One turn sends every row of this set to another row. A few are shown first. Where does it send the rows asked after them?
K_279: [ 2.02 -0.20 -0.22 -0.22  1.34 -2.03  0.25 -3.15 -3.27  0.15 -2.62 -0.41
  2.63  2.12  3.35  0.57 -0.19 -0.07 -2.19 -3.15]
K_517: [ 3.79 -3.42  0.58 -1.37 -2.80 -1.45  2.55 -0.43 -3.25 -2.51 -1.17 -0.67
  2.21  0.04  2.01 -1.35  0.19 -2.18 -1.59  0.84]
K_921: [ 2.48  1.02 -0.02  2.39  1.15 -0.86  0.04 -4.72 -3.24 -2.28 -0.46 -0.95
  1.64  0.71  0.24  3.04  0.22  0.35  3.51 -1.36]
K_350: [ 2.04  0.83  0.53  1.62  1.11  0.76  0.03 -5.00 -2.42 -2.92 -0.82 -0.75
  2.22  0.53 -0.25  3.37  0.26  0.19  3.28 -0.87]
K_229: [ 0.62 -2.01  2.36  3.91 -0.21  0.00  0.02 -3.49 -0.55 -1.36 -3.89  1.45
 -0.51  3.41  2.02 -0.05  1.47  1.08 -0.03  0.86]
K_461: [ 2.15  0.04 -1.34 -0.76  1.16 -2.52  0.28 -2.81 -3.61 -0.02 -2.87 -0.44
  1.97  1.21  3.52 -0.04  0.01  0.02 -1.38 -2.27]
K_976: [ 1.75 -2.22 -1.26  0.26 -0.73  0.66  2.11 -0.29 -2.94 -2.53 -0.99  1.94
  1.35  2.71  1.05 -2.58  1.20  1.94 -1.75 -0.07]
K_90: [ 1.76  0.80  1.19  1.76  1.30 -1.26  0.12 -5.02 -3.24 -2.28 -0.62 -0.47
  2.01  0.85 -0.01  3.85  0.05  0.29  2.85 -0.67]
K_565: [ 5.96 -2.71  0.41  1.07 -2.01  0.15  1.33 -1.12 -3.36 -4.23  0.48 -1.43
  2.54 -1.19 -0.84  1.05 -0.45 -0.93  1.25  0.24]
K_592: [ 3.71 -3.62 -0.12 -0.56 -2.96 -1.17  2.71  0.01 -3.32 -2.43 -1.61 -0.69
  2.09  0.37  1.67 -1.72 -0.76 -1.54 -1.73  0.94]
K_122: [ 1.59 -1.66  3.45  3.80  0.64  0.88 -0.53 -3.80 -0.93 -1.79 -3.59  1.15
  0.26  3.78  2.98  0.05  1.15  0.75 -0.26  0.96]
K_750: [ 3.25 -0.23 -0.93 -0.62  1.10 -1.97  0.49 -2.75 -3.69 -0.38 -2.96 -0.41
  1.64  2.08  3.84  0.78 -0.33  0.05 -2.92 -1.92]
K_440: [ 3.65 -1.54  1.02  3.79 -1.59  1.94  2.40 -1.25 -1.75 -3.12  0.69  0.52
  1.08  3.15 -0.88 -0.52  1.66  1.15  2.30  0.20]
K_174: [ 3.64 -1.81  0.59  4.16 -1.86  1.84  2.11 -0.66 -1.26 -3.29  0.27  0.27
  1.50  2.07 -1.19 -0.36  0.96  0.99  2.23  0.71]
K_926: [ 3.31 -3.62  2.77  1.42 -0.74 -0.91 -0.35 -4.69 -1.25 -3.95 -2.43 -2.27
  0.36  0.27  3.20  0.43 -1.45 -3.95  0.11  0.02]
K_791: [ 3.00 -2.87  3.36  1.66 -0.98 -1.01  0.04 -4.52 -1.94 -3.55 -1.70 -2.63
  1.18  0.26  2.32  0.06 -2.49 -4.02 -0.42 -0.82]
K_465: [ 2.43 -3.39  3.32  0.86 -0.36 -0.77  0.48 -5.16 -1.21 -4.03 -2.30 -2.06
  0.89  0.96  2.82  1.03 -1.73 -3.87 -0.59 -0.62]
K_284: [ 1.32 -1.86  2.36  3.80  0.37  1.04 -0.23 -3.87 -0.71 -2.32 -3.76  0.95
 -0.72  3.57  3.03 -1.13  0.84  0.66  0.35  1.01]
K_445: [ 2.26 -2.11 -1.77  1.19 -1.14  0.98  2.69 -0.15 -2.65 -2.69 -1.51  1.53
  1.54  2.35  0.79 -1.90  1.22  2.42 -1.62  0.13]
K_996: [ 5.73 -3.23  0.77  1.30 -1.97 -0.04  0.49 -1.48 -3.60 -4.11  1.22 -1.11
  2.35 -0.71 -0.69  1.60  0.19 -1.31  1.69 -0.03]

K_279 turns into K_122
K_461 turns into K_284
And these:
K_445 turns into K_174
K_996 turns into K_517
K_229 turns into K_350

